(in the rows, 128 means zero)
Each path below is one point turned by a fixed rotation once a step. After each direction that follows a path, write how fast that rotation turns it, in degrees per step (0 if it stays still).
Each turn is a multiple of 5 degrees from 10 to 175, or 0.
Each row of a path follows its step; steps can be skipped.

step 2: [122 125 131 127 134 128 121 125 123 127 130 119 130 136 126 126 133 129
 124 126 114 134 131 120 127 126 132 122 120 130 123 125 131 129 133 132
 125 143 128 126 134 127]
step 4: [132 126 133 134 139 133 143 127 125 128 113 125 128 130 137 132 130 123
 136 129 129 128 121 123 130 129 134 127 131 126 127 125 124 130 132 122
 125 123 125 128 130 134]
step 5: [120 132 133 125 127 136 125 124 119 136 126 120 126 124 136 133 129 133
 124 129 120 130 122 129 122 132 126 117 133 132 127 126 124 130 135 125
 134 138 126 122 128 129]
step 7: [127 135 123 135 136 127 140 130 138 131 117 134 133 124 135 133 127 127
 133 127 125 124 128 128 130 125 123 124 130 127 127 122 127 127 112 122
 128 130 127 132 125 127]
step 8: [120 138 132 119 135 123 119 128 133 135 129 126 140 129 126 131 129 133
 126 123 128 128 123 132 122 133 123 120 135 128 124 122 126 133 132 125
 125 132 135 129 121 125]
step 10: [130 129 120 125 141 120 135 129 131 120 130 126 130 131 130 129 126 119
 136 126 120 122 126 122 133 119 133 125 127 137 128 127 131 128 119 135
 126 134 128 132 128 127]
step 11: [130 130 136 122 133 127 128 122 130 127 123 126 132 141 124 129 129 125
 130 127 120 133 127 128 118 129 134 128 129 129 116 126 128 134 141 132
 121 134 129 131 121 131]
step 14: [133 131 134 133 124 132 135 120 129 135 120 130 128 128 132 131 130 129
 126 128 123 136 127 132 119 131 120 120 130 136 117 134 129 134 132 128
 132 134 117 129 122 130]
step 15: [122 137 129 132 120 132 129 120 133 129 130 134 135 117 139 133 124 129
 118 129 134 128 131 126 118 125 130 128 126 127 136 120 127 129 128 121
 127 127 127 128 123 122]
step 19: [129 122 128 122 133 124 132 126 136 121 130 119 122 134 128 134 125 124
 137 124 125 132 132 121 131 123 133 123 126 122 130 126 135 130 120 131
 114 124 132 127 122 128]
Speeds:
[131 127 131 129 128 129 129 131 128 127 127 127 129 129 126 127 130 129
 128 128 131 132 128 130 127 127 128 126 127 127 125 130 126 127 128 129
 123 125 127 129 129 128]	145
[126 126 131 129 128 124 128 128 124 125 129 128 126 129 126 128 130 127
 127 128 127 129 131 126 128 128 130 129 130 131 128 128 126 129 127 127
 127 127 128 131 126 131]	40
[130 126 127 129 132 129 130 129 128 125 127 131 129 130 127 128 125 128
 131 126 130 127 128 131 128 128 126 129 130 131 126 129 128 129 127 126
 130 129 125 127 128 129]	110
[125 131 127 129 128 127 129 131 129 128 129 131 129 127 129 127 128 130
 128 128 127 128 129 129 125 128 124 125 128 128 129 130 128 128 125 126
 129 125 133 128 128 129]	40

step 2: [131 127 134 127 124 124 125 136 134 120 120 127 134 125 136 134 128 135
 120 124 133 128 143 121 130 125 122 133 126 143 128 131 124 132 127 130
 123 130 125 127 129 128]
step 3: [138 134 141 116 123 132 131 128 125 121 118 126 119 128 136 131 122 126
 125 126 125 127 131 132 136 118 127 126 125 124 135 127 126 128 130 123
 120 124 132 125 126 127]
step 5: [134 132 123 135 132 131 130 128 129 138 124 122 135 129 126 129 133 125
 132 127 142 128 123 124 124 126 125 129 120 136 144 124 122 126 129 126
 123 132 139 128 129 125]
step 6: [127 134 119 119 123 117 127 116 129 130 123 117 127 120 127 131 128 128
 120 132 134 130 129 130 125 129 140 126 125 133 136 132 131 133 128 130
 131 131 135 124 122 125]
step 7: [134 146 132 121 124 134 125 125 135 132 130 126 134 126 122 129 126 129
 128 131 126 127 126 118 125 126 136 124 124 122 130 132 138 126 120 128
 138 125 122 130 123 130]
step 10: [125 131 135 127 133 121 127 127 136 128 124 121 126 131 126 131 128 119
 127 124 124 125 120 135 129 125 119 125 125 132 121 137 133 132 141 129
 132 121 120 128 116 127]
step 11: [131 134 135 129 133 131 128 135 141 130 124 117 131 130 120 129 122 138
 143 130 127 127 125 133 131 131 125 128 135 128 127 122 124 133 136 132
 129 133 127 128 126 132]
step 16: [131 126 129 131 132 126 128 122 121 142 133 124 132 127 126 135 140 117
 133 125 125 135 121 123 135 120 128 131 125 128 124 130 125 124 126 120
 128 137 131 125 124 120]
step 17: [125 123 128 126 125 115 129 116 131 128 127 127 127 128 121 130 125 129
 137 132 128 126 115 122 131 132 139 129 123 135 130 131 123 131 127 131
 124 138 120 135 127 123]
step 19: [122 133 128 120 123 120 135 132 126 124 141 132 136 134 127 126 127 126
 128 121 127 130 127 120 131 128 123 129 134 129 120 122 123 129 120 129
 130 129 130 122 117 139]
Speeds:
[129 128 127 128 126 128 128 127 126 127 126 128 131 127 127 129 127 128
 124 130 129 125 128 129 126 130 125 129 126 131 127 128 128 130 132 131
 127 127 126 129 126 129]	90
[125 128 130 129 127 127 124 132 129 128 128 129 128 127 125 128 130 129
 125 129 128 130 128 129 127 128 127 128 128 130 129 126 126 128 127 129
 128 129 133 127 131 129]	110
